One turn sends every row of this set to another row. A few are shown first. Where does it send the rows asked after them?
z508: [ -2   5   1  -1  -9 -15   5  -3  10 -19   0  -4   2  23   9   2  15   9
  35]
z991: [ -2   3  12 -21  -9  16  14   9   7   7  13  -4   3  -3   7   1  22  14
   4]
z474: [-19  10  11   6 -11  -3   3   1 -16 -14  -8  11  -3  23  14   4  11   6
  27]
z907: [-4  2  4  9  7 -1 13  0 -1 -3 35 -4 -1  6  6  0  9  3 21]
z910: [  6   4  -5   7  10  -9   9   5  -6  -4 -23  -3  -4  16 -24   9  10  10
   5]
z10: [ -5   3   7   4   7  14  12  14   1   5 -31   1  -7  12   8   3   8  11
  30]
z921: [ 10  -5 -17 -17   3  15   2  -3  -9  -4  -3 -11  -2  18  13  -4   0   2
  -7]
z335: [  0   4   1   2  -3   2   4 -10   1  10   1  21  -6   4 -18   4 -12   8
  -6]
z392: [  0   7  -4  -3   0  11   6   6 -13   1   1  -9   0  21  23   3   3   7
 -18]
z539: [ -2   7   5 -33 -10  15  14   0  -4  -1   5   5  -1  -9   4   6  13   4
  11]
z562: [-12 -13   4   4  -7   8  -7  -3  -2 -10  -7  -2   1  24   6 -17  17   6
  31]
z269: [ -6   4  -6  11   6 -11  11  -6  -8  -2 -30  -3   3   6 -18   3   4  -4
   4]
z898: [-13   4  10 -19 -14  14  15  -4   1   7   5  -2   8 -13  12  -4  14  -1
   5]
z883: [ -3   2   1  22   6 -10  10   5   1   4 -22 -11   5  13 -16   0  13   8
  -2]
z744: [  5   5   2   6  -3  -5   7  -7  14  11   7  13  -2   6 -16   5  -8  13
  -7]
z63: [ -1  -2   0   6  -3   0   3 -15  12  13   2  12   1   2 -17  -5 -10   5
  -6]
z707: [ -6  11   8   8   4   1  19  11  11   4 -29  -5   0   8  14   6   7  10
  29]
z743: [  4   9 -14 -10  -3  -3  12  -8  -1  -5   0 -16   6  12  23   2  -3  -3
 -10]
z260: [ -2   0   0  -1   6   7  14   4  12   2 -32  -6  -1   6   8  -2   5   4
  35]
z481: [-11  -6   0   6   7   6   9 -10  -9  -4  26  -2   0   0   5  -9   3  -9
  24]
z30: [ -6   3   2   1   9   7  10  -1 -18  -7  29   8  -9   6   2   4   4   0
  24]

z508 -> z474
z392 -> z921
z907 -> z30
And these:
z63 -> z744
z539 -> z898
z707 -> z10
z883 -> z910

One turn sends every row of this set to another row. A few are shown first. Where does it send the rows asked after them?
z703: [-22  -4   2 -15  -3  21  30 -18 -23 -14  13  -2]
z953: [-10 -16  17 -30   8  19  15   5 -14  16   9 -11]
z693: [ -6 -13   0   2   0  13  16 -27 -16 -13   0   1]
z140: [ -3 -19  24 -14   4   3   7  10  -1  12   4  -3]
z141: [ -7 -27   8 -10  15  14   5  -4  11  11   3  -5]
z524: [-17  -3  -1   5  -2   1  20 -31 -15 -13   7  -1]
z514: [-29  -7   0  -6  -2  16  28 -23 -21 -13   6  -1]
z188: [-19  -7  -3  -4  -5  13  25 -20 -26 -16   3  -2]
z147: [  2 -15   6  -6   4  22  17 -29  -9 -12   9   3]
z103: [  1 -18   4  -1  -5  11  25 -29 -14  -9   5   1]
z220: [ -9  -2   6 -15   7  -5   3   2  11  17  13   0]
z216: [-15  -7  27  -8   2 -12  11   4   2  14  12  -5]
z542: [-17   2   7   0  -2   1  22 -34  -7 -10  20  -2]
z675: [  0 -12  21 -15  11   1   7 -12   6  19  15 -11]
z922: [  1 -20   8 -17  20   4  21   7  -1  11   6 -13]
z549: [-17 -10   7 -22  15  -2  30  11  -9  11  11 -16]
z429: [-14 -11   1  -9 -10  13  32 -21 -25 -12   7  -1]
z517: [-10 -19   2  -3   3  22  19 -28 -13 -12   2   3]
z294: [-13  -6   4   0  -8  -1  28 -32 -16  -8  13  -1]
z688: [ -7 -10   2 -24   5  11   6  12   0  15   6   1]
z241: [-26   2  19 -23   4  -4  20  -3  -8  18  20 -15]
z134: [-20  -6   4   5   0   5  20 -36  -6 -10  11   0]
z410: [-23   2   2 -24   2  -2  12  11  -2  15  15  -3]
z538: [-33 -16   5 -23   6  16  21  11  -8   7   5 -10]
z192: [-20  -9  23 -19  -1   1  17  15 -11  10   8  -4]
z793: [-32  -7  11  -5   7  -9  14  -8  11  12  15  -9]
z210: [ -9  -8  10 -11  18 -13  23   1   4  14  14 -15]

z210 -> z922
z953 -> z241
z688 -> z410
And these:
z103 -> z429
z192 -> z216
z141 -> z538
z188 -> z524
z542 -> z147
z514 -> z134

